In the data rows, the value 500 means zero.
Here are some points, one per row:
ndarray[998 334 432 438 463 348 521 580 574 545 489 356 555 625 271 549 607 533
        574 469 527 460 510 511 642 621 235 483 640 787 440 660]
ndarray[477 836 561 594 792 419 553 167 495 280 339 361 511 102 681 528 281 600
        376 722 815 344 644 517 449 498 461 648 623 306 617 522]
ndarray[514 388 632 528 501 315 440 602 467 493 000 437 644 422 242 598 339 512
        407 524 504 692 425 533 647 432 656 176 440 748 401 458]
ndarray[737 563 290 659 343 721 497 529 519 298 391 447 379 406 570 558 490 547
        318 556 611 469 702 194 637 251 193 481 000 549 553 438]
ndarray[590 406 330 494 000 627 491 511 383 822 285 132 562 179 709 374 563 444
        445 621 572 794 306 205 292 897 707 539 537 338 549 555]
ndarray[639 531 570 533 627 486 450 351 401 525 559 484 337 584 465 188 236 552
        615 592 488 602 493 514 143 490 494 390 683 632 531 409]
ndarray[537 490 486 424 604 500 498 516 537 519 345 504 565 526 464 580 538 542
        468 558 426 568 393 621 482 411 392 239 446 538 499 496]
ndarray[413 403 524 300 516 587 624 681 532 542 458 504 618 487 599 659 474 561
        464 661 428 546 305 614 454 305 329 406 466 422 499 476]
ndarray[567 467 534 565 577 327 562 526 282 356 420 341 308 599 838 505 651 499
        452 348 048 469 516 500 682 650 608 483 446 454 697 503]
ndarray[189 361 328 525 253 429 424 503 226 479 650 532 279 573 541 608 493 459
        388 384 412 389 523 545 484 479 517 466 587 590 201 648]
ndarray[626 534 524 529 578 527 517 602 358 328 477 678 597 527 536 656 228 436
        540 452 479 534 505 513 406 572 588 586 489 438 509 358]
ndarray[492 467 562 522 440 522 587 485 392 488 514 525 547 632 589 323 446 342
        407 394 482 550 492 430 659 442 566 533 471 438 476 621]
ndarray[481 621 286 626 518 504 543 440 495 565 521 471 332 516 530 222 463 579
        570 538 392 573 529 391 485 595 565 421 474 598 699 431]
ndarray[494 562 483 708 432 753 502 550 792 471 598 786 455 497 442 788 809 491
        472 243 679 387 592 385 025 855 368 687 639 463 658 383]
ndarray[439 492 487 514 483 524 595 546 401 378 646 470 557 195 393 504 444 510
        736 168 546 852 406 619 503 296 328 680 512 320 554 464]
ndarray[434 352 396 935 713 686 646 518 427 641 562 320 525 553 477 478 409 881
        640 451 472 559 591 634 570 554 614 479 544 863 723 588]
ndarray[426 424 577 409 522 558 568 418 495 514 605 493 459 651 666 503 559 499
        465 555 456 657 607 357 682 574 451 533 457 491 566 623]
ndarray[384 757 438 518 271 333 614 519 600 722 459 567 404 451 428 596 471 477
        532 534 438 356 424 414 703 603 618 656 629 249 676 552]
ndarray[673 758 347 473 549 437 560 459 405 465 531 459 429 999 479 295 361 177
        549 436 469 828 238 273 363 695 375 737 434 622 305 553]
ndarray[536 360 528 565 401 409 443 498 512 530 533 622 311 552 480 565 431 458
        433 496 482 538 560 620 575 540 460 521 478 254 499 359]
ndarray[352 389 421 505 494 483 424 564 263 520 472 590 241 483 417 320 587 489
        399 619 719 291 507 337 430 565 404 434 717 483 449 883]
ndarray[582 447 437 547 490 405 612 442 612 521 462 608 505 350 319 546 674 463
        513 617 423 363 519 399 613 402 615 403 520 446 697 659]
ndarray[582 612 564 678 507 217 557 830 444 618 543 647 554 471 558 514 456 694
        929 670 786 249 693 048 649 451 480 609 179 358 409 637]
ndarray[554 678 464 331 502 960 517 480 282 366 299 441 320 437 291 554 377 384
        758 562 433 338 314 646 999 616 304 671 948 608 633 491]
ndarray[331 519 999 451 410 368 811 389 717 452 498 375 222 548 555 348 361 516
        570 677 615 509 506 475 331 327 519 560 714 594 595 417]
ndarray[424 628 582 441 249 598 413 292 494 417 353 527 812 663 531 671 314 527
        719 336 693 304 347 213 358 286 614 510 565 606 543 452]
ndarray[140 869 534 453 401 729 387 547 595 292 224 457 292 487 452 456 771 882
        401 489 447 512 849 532 410 857 482 541 364 732 080 339]
ndarray[495 582 488 427 586 450 516 461 430 677 559 446 432 600 615 529 454 491
        471 515 380 519 617 482 585 429 551 507 381 521 451 570]
ndarray[578 561 426 228 498 427 344 406 650 475 587 513 404 611 846 534 503 442
        358 436 329 568 692 425 731 583 606 605 574 574 668 672]
ndarray[305 532 511 483 504 523 664 573 765 448 535 369 411 539 429 404 593 452
        618 481 508 337 401 367 766 534 551 257 176 563 502 384]
ndarray[503 523 385 417 598 433 492 530 573 614 380 523 591 447 474 584 603 572
        424 580 449 541 487 602 465 454 311 339 461 485 570 473]
ndarray[541 478 481 666 501 455 456 495 404 596 523 558 466 507 629 510 470 470
        440 472 567 546 558 481 499 432 478 537 422 506 397 590]
ndarray[528 510 409 630 479 475 489 637 550 699 622 480 593 591 521 409 535 512
        434 542 484 552 395 499 550 392 530 560 602 332 523 601]
ndarray[646 510 491 474 539 510 488 390 255 598 450 653 564 451 593 331 563 456
        309 499 561 671 542 570 636 517 617 492 304 251 371 468]
ndarray[485 727 501 535 563 445 352 622 468 319 590 432 423 430 404 466 778 673
        316 499 391 447 287 546 296 199 597 999 361 552 364 565]
ndarray[666 517 590 627 498 551 579 568 443 481 553 490 684 607 494 726 445 562
        626 482 544 596 476 463 477 493 553 639 507 576 347 516]
ndarray[487 454 591 289 619 687 575 500 474 608 519 683 532 444 720 653 389 582
        485 764 590 496 466 533 552 604 552 637 410 426 190 280]
ndarray[330 570 489 383 440 597 562 405 498 549 393 509 536 458 479 346 463 391
        471 318 526 529 597 299 610 394 517 469 455 742 425 430]
ndarray[272 691 414 460 267 360 447 490 372 480 486 566 391 550 617 627 348 524
        480 458 341 599 412 590 550 425 479 482 540 386 355 499]
ndarray[632 365 709 274 632 360 524 574 476 723 207 326 426 383 272 697 390 423
        627 419 351 352 714 485 236 334 379 618 585 640 519 687]
ndarray[409 471 569 443 454 573 524 457 511 678 481 557 657 485 547 292 520 437
        608 403 652 479 520 421 624 370 588 458 370 519 470 550]
ndarray[669 463 325 763 490 403 590 584 556 478 565 487 447 593 527 570 355 547
        412 622 288 341 450 680 487 397 449 532 588 549 341 460]
ndarray[463 346 595 517 519 371 391 553 457 425 575 324 549 171 459 438 613 510
        621 076 640 999 706 732 563 389 488 608 569 418 628 537]
ndarray[000 446 420 625 489 407 430 731 568 556 517 499 621 603 654 545 435 322
        689 431 401 510 683 655 379 541 316 218 466 724 582 408]
ndarray[318 380 138 509 608 549 447 750 999 389 233 542 307 414 356 537 218 059
        444 729 606 669 576 671 536 375 673 702 362 611 507 544]
ndarray[520 522 454 520 636 697 518 704 430 546 417 669 399 561 583 591 522 554
        388 583 227 515 271 425 305 420 496 391 566 611 836 625]
ndarray[553 589 821 364 665 492 478 639 442 480 596 360 518 507 651 791 582 510
        461 542 421 530 586 424 479 647 677 536 502 499 524 584]
ndarray[521 405 519 600 533 430 435 540 496 485 524 528 422 497 599 536 455 509
        502 528 543 513 552 551 527 505 469 506 455 443 503 559]
ndarray[769 393 590 677 226 451 157 659 546 560 526 166 416 287 899 052 392 523
        450 577 362 290 444 461 507 404 374 635 639 766 477 303]
ndarray[473 755 956 366 473 891 357 730 401 631 595 792 558 440 110 462 841 538
        494 409 454 427 658 318 289 378 886 624 446 659 456 264]
ndarray[622 415 624 664 506 406 672 116 660 558 731 425 524 346 523 325 671 534
        672 953 530 602 557 815 486 527 541 540 594 492 315 352]
ndarray[506 324 668 310 413 498 456 277 648 528 364 639 439 469 521 605 600 417
        381 662 451 593 541 464 463 494 464 453 529 479 656 567]
ndarray[477 544 499 491 654 773 000 653 502 307 577 622 611 547 370 598 546 760
        715 553 780 461 526 455 518 705 708 470 489 386 415 502]
ndarray[441 379 401 000 192 463 627 999 497 171 635 514 904 740 371 206 423 875
        229 645 686 429 907 478 453 658 540 608 872 470 559 147]
ndarray[448 529 539 373 556 578 530 352 595 287 499 000 442 701 323 489 391 580
        682 469 302 396 550 505 261 570 431 237 282 000 363 635]
ndarray[524 818 576 457 582 384 180 574 663 460 532 562 628 540 442 551 806 502
        765 524 562 510 412 517 566 579 692 588 523 652 458 271]
ndarray[424 828 867 726 277 465 549 330 465 741 920 525 754 401 446 577 027 344
        193 356 415 373 680 597 490 751 333 474 376 587 615 602]
ndarray[422 391 424 758 700 515 316 277 657 732 523 264 497 933 429 521 519 612
        000 187 736 381 551 459 794 193 560 545 715 260 540 211]
ndarray[539 502 490 678 530 551 476 498 460 605 580 595 235 674 515 259 294 689
        605 629 494 663 415 562 236 538 523 385 591 525 711 390]
ndarray[164 732 055 585 142 626 378 438 277 186 904 192 557 422 414 778 627 383
        467 848 414 404 699 479 430 283 499 288 898 658 228 731]
ndarray[500 556 427 428 692 478 530 585 510 614 440 449 736 411 470 459 636 454
        430 564 411 607 459 649 449 475 403 287 521 522 499 514]
ndarray[469 471 406 200 278 774 487 476 685 785 447 665 474 555 579 078 446 554
        682 262 458 069 581 999 485 377 457 655 238 371 357 814]
ndarray[511 609 513 559 530 505 570 506 564 602 520 625 713 416 309 395 729 370
        250 647 411 546 473 559 534 605 227 317 566 413 499 520]
ndarray[453 611 512 540 532 495 000 607 539 378 456 627 690 515 501 575 626 528
        746 387 590 431 557 440 361 626 675 568 535 455 543 398]
ndarray[351 572 431 705 468 497 553 525 440 864 571 413 432 521 396 435 445 606
        631 628 403 611 437 653 478 636 653 572 452 428 692 413]
ndarray[545 470 354 470 131 285 616 268 441 434 425 640 552 520 390 656 490 725
        494 438 427 301 510 637 489 878 624 587 385 705 325 299]
ndarray[398 320 513 691 603 415 823 483 388 000 608 667 478 505 550 306 553 438
        383 499 415 387 437 568 438 473 801 521 425 530 545 630]
ndarray[444 320 497 427 307 311 324 527 499 324 575 691 492 455 144 643 607 613
        440 320 507 754 049 419 493 345 346 388 383 463 631 618]
ndarray[530 447 447 617 574 442 499 511 430 564 499 534 481 469 523 477 473 410
        489 480 573 525 547 557 515 490 503 482 511 512 371 527]
ndarray[582 543 455 391 572 405 466 596 532 620 474 667 562 539 506 609 506 566
        455 658 500 579 320 726 544 383 353 415 450 460 489 516]
ndarray[670 401 905 795 462 461 540 825 322 507 530 457 076 572 598 613 629 208
        442 339 738 349 456 613 664 630 508 223 686 302 195 410]
ndarray[554 414 616 414 513 514 575 403 351 583 491 500 493 605 586 472 477 459
        392 426 527 574 548 343 669 458 580 550 344 521 532 616]
ndarray[488 523 593 445 456 488 517 527 657 420 434 618 606 443 651 487 589 485
        501 579 550 522 315 514 490 388 316 243 568 656 622 579]
ndarray[478 463 461 430 544 593 575 475 444 462 525 483 535 492 548 642 369 714
        463 635 528 477 529 503 604 673 614 626 488 642 242 488]
There is one direction along which these points spread out most. Take the direction at right angles to it along which they spread out most. Go by this last direction. Where along it does each point below lie, from 0 to 99? 50 is the average, and the first point above lies past it. One standard deviation of the points above along it is 16.
ndarray[371 480 331 687 533 694 620 399 351 493 280 475 270 430 550 342 393 666
        539 449 543 603 466 445 419 525 548 427 605 419 622 331] 41
ndarray[516 365 520 372 492 590 475 440 232 424 628 111 608 670 409 563 737 225
        447 637 995 284 252 846 430 690 482 764 000 652 999 359] 61
ndarray[526 382 523 409 552 478 391 481 425 520 361 637 521 496 539 556 528 578
        453 549 487 492 355 561 448 339 408 256 535 573 549 498] 65
ndarray[563 531 630 661 573 563 723 407 902 358 014 528 870 592 654 614 601 547
        407 250 575 452 293 632 407 682 462 574 732 475 279 891] 64
ndarray[615 326 545 334 696 403 387 268 630 597 432 634 417 508 216 584 403 493
        366 702 437 662 729 321 418 572 368 516 493 493 497 744] 64
ndarray[683 505 465 624 495 469 509 519 500 271 387 622 723 083 359 541 513 121
        452 561 138 269 623 477 550 422 432 552 531 224 642 369] 59
ndarray[452 500 608 378 397 356 536 324 591 307 663 489 450 314 434 425 570 578
        744 253 722 864 458 559 658 292 374 528 514 324 592 425] 70
ndarray[549 486 604 455 527 369 479 318 550 488 348 598 523 438 399 521 548 372
        467 564 427 381 558 503 356 442 416 345 527 493 603 487] 60
ndarray[999 485 378 517 375 880 525 459 699 383 647 603 564 730 553 618 615 445
        849 417 422 635 786 511 403 266 800 335 552 415 476 360] 60
ndarray[560 572 345 346 772 253 525 431 265 364 605 608 630 578 633 255 532 395
        581 360 566 424 512 501 604 581 517 394 468 528 534 642] 52
ndarray[040 000 625 685 818 622 467 280 530 536 621 511 729 526 520 402 512 384
        762 537 142 332 343 000 620 574 321 783 502 351 314 316] 53
ndarray[477 453 046 182 711 352 766 436 219 793 456 476 330 541 649 709 698 350
        661 351 701 387 547 427 286 346 539 540 619 465 364 204] 50
ndarray[685 455 416 180 772 522 512 496 797 513 999 391 356 000 417 458 274 628
        300 031 621 425 053 336 402 683 627 259 404 521 405 384] 67
